Each named turn below is shown by a few rows before and after it. Which turns, in which order, take the first row of each later pair to the second? The first pair is answered.
K_205:
[ 29 -11  -5  -9 -20  26 -23  21] -> [  6  10 -18 -21  12 -21  13  38]
[-17  -2   9 -14  -7  -8  -6   7] -> [-21   5   9  -8  -3  -8 -10  -1]
[-21   9  -1   1  14 -29  33  -9] -> [ -8   5   8  24  -6  11  -7 -41]
K_495:
[25 26  3  7 23 -3  3 42] -> [ 34  18  11  21   7  26 -19  19]
[ -6   1  19  16   5   2 -12 -17] -> [ -9 -12  20   8  -1  -1   5 -17]
[ 10  30 -10  -1  26  -8 -21  25] -> [ 20  11   0  12   1  25 -39  -5]
[-10 -22  15 -19  -5 -27  57 -10] -> [ -9  29   0 -12  32 -46  25  17]
K_362:
[ 17 -15  -5 -24  -8   3  -2  49] -> [  4  25 -14  -6  23 -15 -17  41]
[-19   6 -20  -2  16 -27  20 -28] -> [-16  -9 -14  -1   2 -15  22 -43]
[ -4  19   4  36   3  19 -28 -45] -> [ 12 -27  13  13 -31  40 -10 -32]
[-25 -16  36 -11  17 -40  25 -14] -> [-26 -16  37 -10  16 -39  23 -17]
K_996:
[ 12 -21   4 -15   5  -2  -8  26] -> [  2 -14   1 -15  15 -17   5  23]
[-23 -25   8  -7 -11 -13  45 -25] -> [ 11 -37  15  -7 -37  30   5 -12]
[ 23  -4  24   5 -32  24 -16 -30] -> [ 34  28  11  -5 -10  11 -37  16]
[  7 -32   1 -23  -8  -3  21   6] -> [ 14 -30   1 -24  -9   3   9  17]
K_945:
[  3   7   1  17   3   0  22 -22] -> [ 24  -4   3   9 -14  20   4  -2]
[-18  30 -14  15  31 -28  -8  -7] -> [ -9 -19   6  21 -13  12  -4 -47]
[-15   3  -1  -4  -5 -20   9  26] -> [-21 -13   5   3 -16 -14  20  -1]
[ 19  10 -11 -13   5   9  -6  11] -> [  0  16 -13  -5  17  -7  11 -11]

Each pair is two turns apart.
[ 10 -22  34   0 -49  23  -6 -44] -> [-29   2  21  -1  -7 -34  39 -49] => K_495 K_205
[-23  16  -5  27  18  -7   7 -53] -> [  8 -47   5 -15 -30  17  30 -11] => K_945 K_495
[ 20  -9   0  -8 -12   8 -22  25] -> [-15  14  -2  18  14 -14  -7 -24] => K_945 K_362
[ 13 -13   3 -16  -8  32   6  19] -> [  3  27  -4   1  20  19 -17  14] => K_945 K_495
[  2  12  -5  -4 -15  23 -38  24] -> [-39   2  -2   8  -5  -5  13 -34] => K_996 K_945
[  4  11   3 -14  10   1   1  35] -> [-21   2  10   3  10  -5  25 -17] => K_945 K_362
[ 0 21  2 12 -1  2 -5  0] -> [ -4   2   8  11 -11   6   9 -14] => K_945 K_495
[ -5  18  -6   0  18  -4 -10   6] -> [  0   3   1   8   2  18 -17 -14] => K_362 K_945
[-16   7  -2 -24  16 -41  38  13] -> [ 18 -36  19 -15 -37  28   1  -9] => K_996 K_996
[  8 -11  12 -14   2   5  16   1] -> [ 11   4   6 -15  14  -2   6  15] => K_996 K_362
[ 50 -45   5  -2 -16 -31   4  63] -> [ 15  32  -4  57  38 -50 -37   0] => K_362 K_362
[ -2  -5 -15 -24   0 -17  31  22] -> [-15  18  -9  19   8   0  -3 -37] => K_205 K_495
[  1 -26   9 -21 -20   1  32  13] -> [-16 -16   7 -12  -5 -14  43  -4] => K_362 K_945
[ 12   3  20  -7 -32   3  -9  39] -> [ -2  40  13  10  -3 -14 -21  28] => K_362 K_205
[ 12  15  -1   9   0  17 -30  -2] -> [ -1  17   0  17   5  10 -19 -24] => K_996 K_362
[  6   1   8  23  -8  36 -30 -24] -> [ 14 -10  -3 -25  -3   4   6  48] => K_205 K_495
[ -5   7   7  25  21 -16 -10 -37] -> [ 16 -42  15 -10 -15   0  15  -5] => K_362 K_362
[ -8  24   0  22  21  -5 -13 -14] -> [  9  -8   0 -16   1  -7  12  37] => K_205 K_205
[ -4 -13   6 -15  19  -7  16 -14] -> [ -6  -8   5  -9  22  -6  10 -22] => K_205 K_495
[-12  -7 -17 -41  -6  -9  29  26] -> [ -9 -23 -11 -38 -19   4  31  13] => K_945 K_945
[-29 -27   0  14   1  -4  32 -25] -> [-13 -42  -1  -8 -11   0  36  10] => K_996 K_495
[-17  11   3  37  -3  21  -9 -44] -> [  1  35  -6  29  10  20 -39  -2] => K_996 K_945
[  9  13  -1  13  11   9 -28  -6] -> [ 19   4  -1   3   4  14 -27  10] => K_495 K_996
[ -2  17  -8  23   6  11 -28  18] -> [ -3  19 -10  19   9   5 -22  26] => K_495 K_945
[  5  -7 -16   3  16 -32   4  40] -> [ 16 -47  -1   7 -23   4   4  12] => K_945 K_945
[ 11  -7  -1 -14  -7   3   3  22] -> [ -1   6  -5 -12   8 -15  14  17] => K_495 K_996
[  7 -40  13   4 -31  30  -2 -27] -> [ 26 -34   7 -16 -29  27 -12  25] => K_996 K_495
[  3 -25   5  21 -30  48  13 -29] -> [ 20 -11 -12 -19 -13  20  20  56] => K_362 K_996
[  8  -5  16  -2 -18  12 -12 -19] -> [ -6  27   4   0  13 -17  -8  -9] => K_996 K_945
[-38 -33   2 -25  13 -14  37   8] -> [-38 -40  11  -2  -2  14  19 -34] => K_205 K_362
[ -6  10  -2  10   3  -2  -7 -23] -> [ 12 -11   1 -10 -17   8  -4   7] => K_996 K_205
